In the rows, zero is written as 128.
Each path below is one point turned by a fixed rotation once a step. After each direction that follows a path, write how fast that rotation turns it, in degrees per step (0 if it stays still).
Each turn is a multiple of 5 degrees from 10 to 175, or 0.
Each row of a path follows its step; steps can be skipped.

step 2: [122 130 134 131 129 115 130 137 123 138 134 121 124 126 127 123 134 124
 121 128 135 125 127 130 124 124 128 140 125 138 122 124 130 126 130 125
 129 138 126 126 124 137 124 138 132 124 132 132 123 137 119 132 131 132
 124 129 129 125]
step 7: [121 132 126 128 134 119 129 132 121 126 130 124 134 132 135 132 140 121
 122 129 134 133 131 121 126 136 128 136 127 134 122 132 125 123 130 124
 135 135 130 135 133 127 120 133 132 123 126 136 130 125 125 117 127 136
 131 123 126 141]
step 12: [112 127 127 131 125 122 124 129 131 127 124 119 134 126 125 127 133 119
 123 125 124 134 124 125 125 120 130 130 128 137 119 129 138 126 133 123
 133 125 130 129 124 124 123 145 123 117 131 130 130 124 124 128 126 123
 128 130 124 130]
step 14: [129 129 124 135 133 116 119 134 132 136 135 128 121 133 136 120 128 125
 129 129 133 133 129 121 125 127 129 130 113 139 132 128 134 131 132 117
 126 127 127 130 128 123 127 136 139 128 129 129 125 129 123 131 124 130
 125 120 130 123]
step 15: [125 130 135 126 140 126 139 128 140 125 130 127 125 126 135 129 129 120
 133 133 130 136 136 128 133 127 129 137 123 134 120 133 136 137 129 123
 126 121 128 127 140 130 126 122 129 130 133 123 127 118 124 136 125 128
 126 121 132 130]
step 19: [127 126 136 138 127 113 132 125 127 125 130 131 121 131 130 129 137 125
 125 128 130 132 130 126 124 122 121 134 124 138 131 138 125 125 129 123
 126 128 137 133 128 127 128 131 140 128 130 136 125 129 119 124 127 126
 130 137 117 135]
step 20: [123 139 133 132 134 125 130 130 134 132 129 134 123 139 119 120 135 125
 134 126 130 124 127 125 132 132 121 134 119 137 120 131 136 124 131 131
 124 127 127 122 128 122 124 128 134 127 136 119 120 126 122 138 121 127
 134 130 122 127]
Directions:
[129 127 130 129 130 129 129 128 128 127 130 126 128 126 129 128 129 130
 130 129 127 127 127 129 128 123 128 130 128 128 129 126 127 129 130 131
 129 128 125 126 128 130 129 128 125 130 128 130 129 127 128 127 126 129
 128 128 131 126]  55
[128 126 131 129 128 128 128 126 129 127 129 129 129 129 129 128 127 127
 126 128 127 128 128 130 131 127 125 128 128 129 129 129 130 129 128 125
 126 127 128 126 129 126 128 127 127 129 128 129 129 132 125 130 129 130
 126 129 129 127]  20
[130 129 130 125 128 127 130 127 130 126 126 127 127 130 129 129 128 129
 128 126 129 128 126 128 126 128 128 128 127 130 129 128 126 127 130 129
 129 129 130 128 131 126 124 126 126 129 127 127 128 128 129 126 130 128
 127 126 128 129]  175
[126 126 128 126 128 127 127 130 129 129 128 127 129 131 128 126 126 128
 127 127 126 126 129 128 128 126 129 131 128 128 128 125 127 129 131 129
 129 127 130 128 127 128 130 128 127 126 127 128 124 129 130 129 128 126
 126 129 127 127]  35

step 0: [118 125 119 126 126 125 137 137 129 116 122 129 123 120 128 135 132 128
 124 115 127 127 118 128 128 140 121 119 126 128 124 132 123 137 137 135
 130 130 128 129 123 127 125 133 126 126 129 127 134 131 125 135 129 132
 132 129 138 131]
step 5: [134 126 128 123 126 128 127 127 125 141 130 131 126 124 127 126 129 129
 125 123 135 123 124 124 126 124 130 134 127 139 130 106 127 122 126 128
 133 126 135 126 129 122 121 141 116 128 120 125 134 133 127 130 128 129
 126 135 126 125]
step 8: [127 127 131 127 126 122 125 119 129 130 125 124 124 128 131 129 126 127
 124 116 135 118 123 138 123 132 132 119 120 133 139 125 137 128 132 119
 133 128 126 126 129 129 121 138 118 128 124 135 134 121 130 137 122 130
 131 134 121 127]
step 17: [123 129 126 133 130 127 131 131 127 130 128 131 123 124 125 122 131 133
 130 127 120 126 113 126 121 127 133 119 123 134 121 126 134 124 122 125
 122 126 125 127 129 128 113 147 121 130 129 131 132 133 122 133 126 135
 125 125 129 131]
step 19: [121 123 137 127 124 128 132 126 120 124 128 128 114 125 135 131 126 131
 120 129 120 131 130 131 136 139 132 136 133 126 133 123 128 130 132 135
 122 134 126 129 133 138 124 128 120 123 120 134 130 122 122 131 124 137
 123 129 120 129]
step 28: [129 122 131 124 122 128 124 128 123 123 124 134 132 132 135 121 125 125
 120 126 119 127 122 123 138 129 130 135 129 124 125 120 130 119 138 125
 130 124 127 132 124 122 121 130 129 125 122 132 136 134 124 146 119 130
 124 122 122 129]
step 29: [118 126 130 129 127 132 138 129 128 122 125 130 131 135 127 130 135 132
 131 119 131 126 113 139 129 128 134 121 124 132 131 127 130 130 131 119
 126 129 131 123 128 135 121 129 125 126 129 130 122 130 138 133 118 134
 120 142 133 133]
Directions:
[130 126 130 126 128 126 127 128 128 129 130 130 128 130 127 127 128 129
 126 126 128 128 130 127 127 128 126 129 126 125 130 128 130 125 128 127
 128 125 126 129 127 126 127 128 127 129 128 129 130 127 129 126 127 129
 128 129 131 126]  110
[130 130 126 126 128 128 129 128 128 129 127 128 128 129 127 126 126 128
 125 132 126 126 128 130 127 130 127 128 127 127 127 126 128 128 127 129
 129 130 126 126 129 127 131 127 127 125 126 129 127 126 129 127 128 128
 126 128 128 125]  125
[130 128 128 128 126 128 127 128 128 124 127 126 128 126 128 127 126 128
 130 129 126 129 130 129 132 127 126 128 128 127 128 127 127 128 129 128
 127 128 125 129 124 130 130 127 125 131 128 127 129 130 126 127 127 129
 128 128 129 129]  120

step 1: [130 127 133 118 114 121 139 128 128 120 135 123 120 132 130 129 123 122
 140 135 123 129 132 134 132 127 123 120 134 127 127 121 127 126 124 130
 122 124 123 134 132 124 123 121 125 125 129 126 122 127 131 132 138 129
 121 131 124 132]
step 9: [127 126 123 129 125 125 130 123 134 120 134 129 129 132 127 140 123 132
 126 132 128 137 138 136 132 127 116 124 119 128 130 129 125 130 142 113
 123 124 129 130 129 133 122 126 121 128 118 132 127 125 131 128 136 128
 130 136 123 128]
step 16: [141 128 137 126 126 126 137 130 130 126 125 133 129 129 127 116 118 124
 120 128 120 127 127 134 133 119 133 126 136 124 121 131 127 126 120 134
 135 130 132 130 128 131 125 120 129 119 124 116 134 126 132 130 135 123
 129 132 128 133]
step 20: [130 131 124 129 131 137 129 127 126 130 134 123 129 120 132 118 116 127
 124 139 123 128 129 126 128 132 139 120 130 126 130 132 129 140 132 128
 121 131 125 132 123 119 137 127 127 133 134 128 132 123 130 126 123 125
 125 126 125 113]
step 23: [120 131 120 121 122 126 124 135 128 135 111 118 125 126 125 120 124 129
 132 130 131 130 128 120 125 132 138 133 127 136 128 129 133 123 131 139
 135 128 131 126 125 124 134 135 126 132 129 123 132 133 128 128 122 126
 128 127 131 120]
step 27: [126 126 136 128 122 129 127 133 134 127 124 135 121 117 124 133 135 135
 122 123 133 122 123 130 116 127 123 119 130 127 131 135 124 135 135 126
 135 130 140 123 131 123 120 140 124 128 126 134 127 132 126 134 129 133
 129 123 129 124]
step 28: [131 127 124 134 126 135 131 122 129 118 123 118 128 134 129 115 121 121
 136 137 121 129 125 126 138 128 137 128 133 130 131 136 136 130 135 127
 129 125 128 127 127 128 119 127 127 122 133 121 120 122 118 133 123 132
 127 128 128 128]
Directions:
[129 125 128 128 130 128 129 128 128 126 126 128 127 130 130 127 131 129
 129 126 128 128 130 132 128 129 129 127 127 129 129 129 129 130 126 130
 127 125 130 126 127 126 126 129 128 128 127 127 128 128 128 127 128 130
 127 127 128 128]  25
[130 128 129 132 128 125 125 130 131 128 126 128 128 127 128 130 128 128
 126 128 126 128 129 127 128 127 126 129 130 130 131 128 127 128 127 127
 127 127 129 128 126 127 127 127 126 131 127 130 126 127 127 129 129 128
 128 128 128 128]  120

step 0: [125 134 127 134 127 127 131 129 126 117 125 124 125 136 122 122 126 130
 120 129 131 133 120 125 121 121 123 117 134 130 133 119 126 136 137 128
 128 137 130 129 120 120 128 126 135 131 131 131 133 123 137 127 127 126
 125 129 127 126]
step 2: [127 133 123 126 121 129 126 134 123 113 131 128 131 128 128 125 128 121
 125 119 129 129 118 128 120 128 128 125 125 126 127 133 135 137 132 124
 134 124 128 127 124 123 123 128 130 128 135 137 125 131 134 123 135 128
 133 116 131 136]
step 17: [120 132 125 129 125 131 122 132 130 120 130 137 131 140 116 128 125 127
 122 125 132 136 133 132 125 118 131 122 120 124 126 124 127 126 129 126
 126 134 133 118 127 125 131 127 137 133 133 134 128 125 123 122 131 123
 132 135 126 126]
step 18: [128 126 121 128 127 127 134 143 120 129 124 139 132 132 123 138 128 123
 124 120 129 129 122 131 127 130 127 133 125 133 128 128 134 133 130 126
 122 140 135 127 122 120 126 126 129 130 134 140 131 129 126 124 132 125
 130 124 133 129]
step 21: [124 134 125 125 125 130 128 135 123 120 127 134 129 134 121 127 131 124
 124 126 127 139 124 127 124 114 127 128 130 133 127 125 127 145 137 134
 134 124 130 123 131 121 132 130 128 133 127 132 132 124 126 124 136 128
 132 124 130 126]
step 22: [123 127 124 127 133 131 124 134 125 124 115 139 137 133 123 133 128 126
 119 120 131 131 127 130 120 128 131 123 129 129 135 123 130 126 137 126
 123 133 135 120 133 133 130 128 138 124 126 132 140 130 127 127 130 127
 129 123 125 125]
step 29: [127 128 128 129 127 125 128 133 133 123 129 133 132 130 112 131 129 126
 133 130 128 131 128 132 124 129 125 125 130 130 131 123 129 138 133 131
 127 132 129 125 125 125 122 127 126 136 142 138 139 124 131 121 142 130
 131 131 124 127]
Directions:
[128 127 128 126 131 128 126 130 128 132 127 130 129 127 126 129 130 127
 128 127 128 126 127 129 128 129 129 129 128 127 130 127 130 126 128 131
 127 130 128 130 129 128 127 129 126 128 127 128 130 130 129 129 126 125
 127 128 128 128]  170
[128 128 127 128 127 130 127 129 128 126 128 128 128 128 128 126 129 123
 130 128 128 127 130 128 126 127 129 129 126 129 128 128 127 128 126 131
 128 128 129 128 128 127 127 131 127 129 130 129 124 130 127 130 126 129
 130 130 129 127]  115
[128 127 131 126 128 126 129 130 127 125 131 127 129 126 126 128 128 130
 129 127 128 125 128 130 127 127 127 127 127 128 127 129 128 127 127 128
 129 128 127 131 127 129 129 130 128 128 128 127 128 129 128 127 127 130
 131 125 127 128]  85
[128 129 130 128 130 128 126 128 132 127 125 132 127 127 129 129 125 130
 129 128 127 126 129 128 128 131 125 129 127 130 128 128 129 128 129 127
 126 128 129 127 128 129 128 129 128 126 129 129 127 129 129 126 130 129
 128 129 128 130]  155
[129 126 127 128 127 129 130 130 129 128 128 128 130 126 127 126 128 128
 129 129 129 129 128 126 129 128 129 130 130 125 128 130 131 127 129 127
 128 128 127 127 128 128 130 128 126 129 129 129 124 130 131 127 130 129
 126 127 127 128]  65

step 1: [131 133 134 121 129 132 131 126 139 131 124 125 128 133 124 138 132 120
 127 123 123 130 130 132 128 135 132 129 135 124 124 127 132 123 127 121
 126 127 132 111 128 132 131 129 129 138 125 133 121 120 140 136 129 136
 128 131 130 120]
step 2: [125 143 126 126 126 133 122 132 122 125 127 131 134 124 126 133 126 121
 126 132 129 140 128 128 124 129 128 116 124 124 126 127 136 130 127 136
 122 131 129 125 132 136 131 130 111 128 117 127 135 125 136 132 133 131
 129 131 127 128]
step 7: [117 134 129 126 124 126 138 129 138 133 129 136 128 125 132 135 129 122
 124 120 128 142 136 124 130 130 127 125 119 131 126 124 128 134 129 131
 133 130 128 137 130 126 120 135 115 131 124 124 130 120 129 128 138 125
 124 130 130 130]
step 13: [130 138 126 121 128 131 125 124 127 122 127 127 131 127 134 135 123 132
 137 136 127 134 122 134 130 139 127 124 119 127 130 137 124 134 123 121
 124 117 128 129 130 139 134 129 125 127 132 126 122 119 138 129 135 133
 131 126 127 122]
step 16: [126 138 125 127 123 133 132 134 140 129 128 132 121 120 127 125 128 129
 127 121 132 126 129 123 134 131 140 127 116 135 134 131 137 126 135 136
 131 136 138 125 130 135 124 135 126 132 133 127 124 125 123 130 134 134
 126 126 133 120]
step 22: [139 132 137 123 128 132 128 130 133 125 142 124 127 129 128 142 131 121
 131 134 122 132 129 123 135 137 128 124 132 119 134 133 132 126 128 129
 127 124 129 133 128 130 126 125 128 136 134 122 128 115 137 125 132 122
 128 122 127 130]
step 27: [127 130 131 124 121 136 127 131 124 125 137 126 122 129 126 130 133 125
 122 133 125 127 132 117 126 135 137 124 119 127 125 128 138 130 130 140
 122 135 136 130 123 130 134 130 118 134 128 125 130 127 145 135 127 132
 132 125 127 125]
Directions:
[127 130 125 127 129 127 127 128 131 127 128 127 127 127 128 126 126 130
 130 127 127 128 130 130 128 128 129 128 128 130 129 128 127 130 129 128
 131 128 130 129 127 128 126 128 129 126 127 127 127 128 129 125 127 126
 127 126 130 126]  85
[128 128 124 126 128 127 129 127 126 128 128 131 128 128 128 129 129 128
 127 129 127 128 129 130 129 130 127 130 128 129 128 130 130 130 125 126
 126 125 128 128 130 128 127 127 128 128 126 128 129 128 126 130 130 125
 127 126 131 129]  170
[128 128 127 128 129 125 127 129 129 131 129 126 126 130 127 129 129 130
 131 128 128 131 130 129 128 128 126 129 126 129 127 126 129 127 128 125
 127 127 124 127 128 127 127 128 129 129 129 128 127 130 127 128 132 130
 129 128 127 127]  60
[127 130 130 128 129 129 127 128 130 129 128 129 128 128 129 126 128 128
 127 129 127 124 126 126 129 128 127 129 125 131 127 125 129 130 127 125
 126 129 130 129 129 127 127 127 128 129 128 129 126 127 127 129 127 129
 126 128 126 128]  90

step 0: [122 129 121 120 132 132 121 133 132 121 130 127 128 129 119 132 132 122
 128 130 125 130 127 136 138 133 122 126 126 130 129 133 125 133 127 138
 120 126 124 127 124 135 122 128 136 118 131 123 132 134 125 117 119 125
 120 123 131 123]
step 6: [137 134 118 122 127 137 122 134 125 130 131 137 122 134 131 134 128 133
 130 132 137 129 133 123 128 121 120 131 123 126 131 138 133 129 136 134
 124 128 122 133 135 132 125 128 135 131 135 134 134 126 133 125 133 125
 125 122 134 133]
step 12: [130 134 120 129 134 130 133 126 127 113 134 125 121 132 121 134 135 135
 129 125 132 129 131 132 125 123 127 124 127 116 133 125 131 122 116 128
 126 133 120 128 133 136 134 130 133 122 126 130 131 127 130 126 130 132
 118 131 134 123]
step 21: [129 134 118 122 129 124 127 139 132 125 134 132 129 131 119 128 129 130
 128 132 132 134 127 122 135 135 124 135 129 118 129 133 128 138 126 144
 130 122 133 121 131 132 126 134 129 126 131 127 131 128 123 124 129 125
 118 127 138 127]
step 23: [129 135 115 130 130 127 126 131 133 124 133 130 127 134 120 128 132 132
 131 134 126 130 138 125 132 135 126 125 129 119 140 122 134 134 128 131
 132 128 131 133 135 138 132 140 131 126 128 130 137 130 125 129 136 121
 121 126 134 132]
step 25: [124 130 120 126 129 129 124 135 130 127 134 129 125 136 127 131 127 135
 134 130 120 137 134 132 131 125 126 126 125 124 134 126 127 132 128 125
 126 128 125 134 135 136 118 124 137 134 132 135 141 130 124 120 133 119
 121 128 138 130]
step 30: [117 138 121 128 132 120 133 130 131 115 131 126 128 134 127 132 135 125
 132 122 130 131 137 131 128 130 121 120 132 122 131 126 129 126 127 132
 124 130 124 134 132 147 130 130 136 124 130 131 126 129 131 127 124 132
 124 128 126 132]
Directions:
[127 128 127 128 128 128 130 130 130 127 127 127 128 126 126 128 130 126
 130 125 130 129 129 125 129 131 129 127 128 126 126 130 128 125 127 129
 127 130 129 126 125 128 127 129 129 128 127 128 127 127 127 128 126 126
 129 125 128 127]  35
[129 128 129 128 128 126 128 127 129 128 128 127 128 129 130 132 127 128
 131 129 126 129 129 129 129 129 130 130 125 129 127 129 127 129 127 129
 128 126 129 127 128 127 125 127 129 128 128 127 128 127 127 124 127 126
 128 131 127 126]  100

step 1: [124 125 131 119 124 136 124 123 126 134 126 125 132 126 133 123 123 124
 123 128 130 130 131 118 121 123 132 129 127 123 130 131 128 120 134 131
 131 128 120 124 132 117 137 118 127 130 131 129 131 123 119 126 119 126
 122 122 114 132]
step 4: [127 124 132 117 129 136 121 130 137 131 142 137 127 131 132 122 122 133
 135 125 134 125 129 127 132 131 130 134 129 132 118 128 131 127 134 132
 124 128 120 125 126 133 135 127 133 121 132 139 131 121 133 129 129 130
 131 136 129 127]
step 7: [128 128 121 121 129 136 124 119 129 117 136 124 128 127 127 122 136 129
 124 127 127 131 124 119 131 129 125 123 122 121 132 131 136 128 126 124
 125 131 128 136 129 119 130 139 122 124 135 128 130 121 127 126 117 132
 121 138 124 124]
step 13: [133 123 124 123 124 133 125 133 133 121 134 118 129 118 130 123 131 138
 120 134 133 136 130 119 132 127 134 126 125 116 123 128 129 122 134 128
 132 124 133 118 130 130 127 118 128 134 126 132 122 127 130 123 124 125
 127 132 132 124]
step 17: [136 130 127 121 119 132 118 128 142 132 121 125 119 118 129 122 128 129
 125 125 126 124 128 132 129 118 134 136 133 121 133 129 123 130 129 134
 126 121 134 126 125 128 125 124 132 139 125 130 132 136 128 127 130 132
 130 124 120 126]
step 20: [122 121 119 127 123 125 130 126 137 133 124 128 136 125 123 119 124 132
 133 130 122 128 131 129 131 125 132 133 128 130 132 128 133 134 134 138
 133 133 131 129 126 132 123 125 137 120 132 123 124 129 134 118 129 124
 126 141 132 138]
step 23: [136 126 130 122 124 123 121 134 129 126 125 128 123 117 131 132 132 127
 129 123 114 130 136 127 129 124 123 133 126 131 131 128 125 139 128 129
 123 138 129 132 123 127 126 131 131 122 133 127 127 124 116 126 121 141
 123 123 127 133]
Directions:
[128 130 127 127 127 129 127 125 128 129 128 128 126 130 129 127 127 127
 130 130 130 126 129 127 127 127 131 129 128 130 129 128 128 129 130 130
 127 127 127 127 126 127 127 128 129 128 129 125 127 130 128 130 126 131
 128 129 125 129]  135
[129 130 129 129 126 128 130 126 127 128 126 127 128 128 126 128 132 128
 125 128 127 128 131 126 129 126 127 128 126 130 127 129 127 128 128 128
 129 130 125 129 127 127 130 131 128 127 127 128 128 127 128 129 128 128
 130 131 129 128]  160
[129 128 127 127 130 128 126 129 127 128 127 128 129 127 126 129 127 126
 126 125 128 127 129 128 130 129 128 130 127 128 129 126 127 127 129 131
 130 126 127 130 129 125 128 131 128 129 127 129 129 129 128 127 129 128
 128 127 124 129]  45
[125 126 129 127 128 128 129 127 128 129 126 129 128 131 128 129 126 129
 128 128 128 128 126 128 127 128 128 128 128 130 128 131 127 124 128 128
 128 126 129 131 127 126 126 129 130 129 127 128 127 126 128 126 127 126
 127 129 132 130]  175
[126 128 130 128 127 130 126 127 127 127 130 127 129 128 127 129 125 129
 127 126 130 128 127 127 128 130 128 127 127 129 127 130 131 127 128 126
 128 131 127 129 131 127 130 127 128 128 126 128 126 128 127 127 128 131
 130 129 127 127]  125
